The same turns and mirrors carry the whole set onto itself and the rows of a family onto each other. Which other rows belong to the same family as each row named below? List them in the order they appear above.
These 25 rows form 5 families of 5 rows each.
kup: [-14.0  13.5   8.9 -11.8 -21.4  -1.0  -0.7  -8.5  -3.2  -0.7 -12.9   4.3
 -17.9  -3.8   6.5  -7.2   3.5  17.9 -22.7  17.4   6.6  -3.7   9.4   8.9
   9.3  11.1   0.9  -7.9   5.3  -6.2]
nos: [ 14.8   3.4  -5.7  38.3 -14.4   3.6   4.0 -11.2  -9.9  15.5   1.1  -5.0
   8.3   4.9   8.0 -15.8 -11.6 -14.0   1.8  27.2   2.2   5.4   5.8   6.5
  -2.7   6.5   8.9  -5.4  -2.5 -21.4]
doni: [ 13.2  -2.1  -6.4  10.0  25.3  -4.4   8.9  10.7  12.9   8.8  19.3  -1.4
  -8.6   3.0   4.4   4.7 -12.1 -11.7  20.8   5.6  10.8   3.4  -1.3   5.6
  25.9   5.3 -25.5 -12.7  -5.6   0.3]
bagaf: [ -2.6   7.2  18.3  -1.5   8.0  18.8  -2.2 -13.5  -2.6 -12.4 -20.7  -7.9
  11.2  -4.4  -6.7 -19.0  -5.7   1.9  14.7  -1.0  -4.3 -10.4 -11.4 -12.3
 -10.6   8.3  15.0   2.5  -5.0  14.7]
nek: [  0.4   6.7  12.9 -15.3  -9.0 -11.7  -1.9 -23.1  -3.2  -8.9  -9.2  20.1
 -15.7  -2.9   1.5   1.1  -0.9  23.1 -13.3   3.0  19.5  -1.0  -1.0   9.6
  22.4  13.4 -11.3  -5.9  10.8   6.2]
vif: [-14.7  12.9  11.3 -21.4  -8.1   6.2   4.1 -20.3 -13.2  -3.4 -13.7   8.7
 -14.1  -5.4  14.2  -6.0   6.3  18.1 -16.4  -5.8   8.9   0.6  -0.5   3.2
  11.5   6.0  -7.4 -12.8  11.2   1.3]
tivam: [ 16.5 -16.5  -0.8  19.6  -6.3   1.5 -12.4 -20.5   2.9 -20.3   2.9   7.6
 -18.7  -5.5  -2.0   7.2  10.4 -10.9  -3.7  12.0 -20.0   8.4   3.2 -18.2
  24.4  14.6 -16.9  -2.3  17.0  14.0]
saz: [-16.2   3.0   2.9 -20.2 -19.0  -8.7   0.7 -12.4  -6.8   2.3  -5.4   6.3
  -4.6  -0.4  -9.7  -5.5   0.0  21.0 -21.9   9.1  11.6   8.7  -0.2   8.6
  15.1  17.0  -7.1   3.5  -1.3  14.7]
fefi: [ -5.5  -5.7  13.1  12.1   7.4  19.6   2.5 -13.4 -11.0  -7.7  -7.4  -3.5
  19.8  -6.0  -1.2 -17.0  -4.6   7.2  19.7 -15.0  -2.9  -5.8 -11.2 -15.2
  -7.0   4.3  19.2  -1.3  -6.0  -0.8]
rekes: [  9.1 -13.8  -1.3  29.1 -10.9   6.0  -7.3  -9.8   2.9 -19.6   7.9  17.8
  -8.5  -6.3  -1.2   8.3   4.0   3.7  -1.3  13.5 -24.2  -2.6  15.9 -19.6
  23.2  18.5  -5.0   4.5   2.4   4.7]
limus: [ 14.1 -19.3   5.4  30.5  -9.7  13.7  -8.6  -4.0  15.8 -21.6  -2.4  12.6
 -15.9   1.0   0.5  13.2   8.3   4.2  -0.8  14.8  -0.5   8.8   7.6 -14.5
  15.0  14.5 -22.7  -1.2   9.6  12.2]
burit: [ -3.3  -8.3  18.1   6.0   3.1   7.1  -6.0  -6.7   0.2  -9.9 -13.5   1.7
  14.5  -3.8  -9.5  -8.6 -11.6  21.1  23.7 -12.4  14.9 -12.1 -12.0  -2.3
  -1.9   6.8  15.7   1.2  -8.0   3.8]
sufun: [ 23.0   8.0   3.0  23.2  -2.3  -1.4  -0.1 -17.7  -7.9   9.6  -4.8  -7.1
  18.6   1.9 -14.5 -18.1  -8.0 -17.3   8.6  17.1  26.7  10.2  -7.1  11.9
  -1.0   6.4  -5.8 -11.3  -5.8 -14.6]
mabes: [ -4.3  11.2  24.4   2.9   8.6  12.7   4.2 -12.8   0.1 -10.6   3.3   2.7
  11.5  -7.4  -0.3 -15.5 -14.9   5.3  17.2  -5.2  -6.6 -15.0   2.8 -14.6
  -6.6   6.2  17.7   4.8 -16.2   7.2]
kagom: [-13.8   0.4   5.0 -15.9 -13.4   5.1  -4.6 -15.2   0.1   6.3 -16.4  -2.7
 -17.3  -1.5   2.4   3.3   3.3  25.3 -17.5   2.1  -3.5  -2.4   0.4  12.1
  16.4  17.5  -5.9  -1.1  15.9   2.9]
Rel: [  0.4  14.4  -1.0   0.1  13.1  -3.8   2.2  12.6  10.7  -1.0  28.6  -9.1
 -20.3  -5.8  12.2  -1.1  -5.3 -16.8   3.9  13.0  -1.9  -2.5   8.7  -1.6
  18.9  -4.7 -17.8 -18.3 -11.4  -0.2]
mim: [  3.3  -1.5  -8.9   6.5  23.6   8.2  11.1  10.7   5.3   1.7  22.9  -4.4
 -13.0  -4.5  13.1   1.1   0.3 -16.7  13.4  -5.0  -4.0   4.8   3.4  -8.5
  25.4   0.1 -25.3 -18.0  -3.2   5.1]
negek: [ 20.4   3.3  -1.3  25.3  -0.7   1.7   9.0 -22.3 -11.6  26.2  -4.2 -15.1
   8.4   8.0   6.1 -15.8 -17.6 -20.1   6.5  14.6   4.6  12.7  -2.5   6.9
  -3.8   8.1   2.7  -2.0   6.0  -5.9]
belub: [ 11.1  -5.1   3.6  31.5 -19.0  -3.7   0.2 -15.2  -7.1  13.2   6.3 -15.1
  10.8  11.8   0.8 -11.1 -12.6 -15.2   9.7  12.7  22.0  21.6  -1.5   8.6
  -5.7  -4.5   0.6  -7.0  -1.7  -3.3]
mobe: [ 15.4   9.3  -7.8  24.2  -2.6  10.3   7.2 -14.5 -17.0  17.2  -4.6 -14.3
   9.4  -0.1   3.2 -17.8  -2.1 -21.9  -1.3  16.7  11.5  13.9  -2.9   6.7
   0.7   1.3  -9.5 -18.8   1.9 -23.5]
gek: [ 10.2 -19.2 -12.8  21.4 -16.2   4.9  -6.3  -5.7 -12.0 -16.8  -8.2  18.1
  -6.7  -9.0  -0.1   6.3  18.7   2.5 -10.4   7.4 -15.6   9.8   4.8 -24.4
  23.4  14.2 -14.0  -5.9   7.4   4.1]
lugum: [ 12.1   1.8 -11.9   1.9  24.3  -4.8 -10.0   5.5   8.0   3.5  31.2  -8.0
  -4.4  -6.0   0.4  -2.1  -6.2 -11.9  -0.6  12.8   1.0  -6.8 -12.5   2.8
  24.9   5.1 -23.7 -10.6 -12.6  -3.2]
Teno: [ 19.0 -18.8 -10.5  20.1 -11.9  -7.5 -14.0   6.2  -0.5 -22.7  -5.2  19.3
  -5.5  -7.8 -12.3  13.1  10.0  -1.6   2.7  13.0   0.0   6.5   4.2 -14.4
  24.7  12.0 -18.9  -3.4   1.2  14.3]
kesi: [  9.9   2.0 -15.0   3.4  18.5  -0.2  -8.0  17.4   4.5   6.4  15.8 -17.3
 -11.1  -0.2  13.4   3.8  -5.5 -21.4  12.3   7.1  -8.8  -2.0  -7.6   0.0
  17.1  -5.5 -17.8 -15.5  -0.6   7.2]
Laleb: [ 11.9   3.1  19.1   5.3  17.8  16.5  -4.1  -9.9   0.2 -11.8 -11.7   9.7
  11.2   0.0   9.2 -13.9 -15.4  13.3   9.8   1.5   9.2 -20.6 -16.0 -10.3
 -10.3   8.2   9.2   5.7 -10.2   6.0]

Which other rows belong to the same family as kagom? bagaf, tivam, negek, kesi
Which other rows belong to the same family as sufun? doni, nek, burit, Teno
Which other rows belong to the same family as belub? saz, limus, lugum, Laleb
Which other rows belong to the same family as gek? vif, fefi, mim, mobe

The same turns and mirrors carry the whole set onto itself and the rows of a family onto each other. Which other rows belong to the same family as each row named below? List them in the order they appear above.
These 16 rows form 4 families of 4 rows each.
Vulel: [-19.1   7.3 -13.6  10.8  -6.2 -20.9 -10.6 -10.2 -10.0  -4.8  14.7  -9.1]
sogo: [ -7.6  -3.3  11.8 -16.1  -6.7 -10.9 -14.2  -3.7  18.1  15.0 -12.0 -13.7]
lakor: [ -4.2   7.5  -3.1 -14.6  -3.4 -27.5  -9.2 -10.7   0.0  13.8   2.7 -17.3]
pime: [-17.3   0.5   2.5  18.8  16.3  13.2  -2.5  14.0  11.0  -8.8   9.2   9.9]
Gumep: [ 1.2  1.0  6.9 -7.6 23.4 14.0 -1.6 15.8 20.3  6.0 -0.5  7.2]
giz: [  7.1   9.3  -3.3 -13.7  12.5 -18.4  -4.7 -12.3  18.4  26.9   0.4   8.8]
fuduk: [ 11.2   0.8  -8.0 -15.8  11.7  14.3 -15.1   9.9  15.4   3.9  -8.6   1.0]
kos: [ 15.4   9.2 -17.5 -21.9  12.8  -6.6 -11.1   1.1   0.8   6.5   2.6  -5.5]
gasuk: [-32.2  -2.5  17.9  16.3   3.1  -8.7  -1.7   1.8  14.3   2.4   7.2  -3.2]
bavum: [  9.3  12.5 -20.3   1.6  21.7   1.3  -5.2  -3.5  10.3  10.2   8.0  23.9]
tor: [-29.0  -3.7   4.0  17.0 -13.5  -9.4 -15.4  -5.6   7.1  -2.4   1.0  -8.2]
mazu: [-17.8   8.1   0.6   8.9  -0.4 -28.8  -3.0 -21.0  11.2  19.7   8.4   5.2]
saras: [  0.4  10.1 -26.9   4.3  10.3  -0.1 -11.8   2.3  -9.2 -12.0  14.2   2.4]
lum: [-12.3  -0.4  22.1 -10.2   9.5  -8.1  -0.6   5.0  23.2  17.5  -3.1  -5.3]
ros: [-10.5   0.9 -14.8  14.9   4.0  16.2 -15.7   7.7   4.0 -15.6   4.4   6.5]
nagu: [-15.9  10.2 -16.3  25.9   8.0 -10.5  -5.8 -10.8   4.1   2.0  16.7  18.7]

Which other rows belong to the same family as sogo? fuduk, tor, ros
Which other rows belong to the same family as bavum? giz, mazu, nagu
Which other rows belong to the same family as Gumep? pime, gasuk, lum

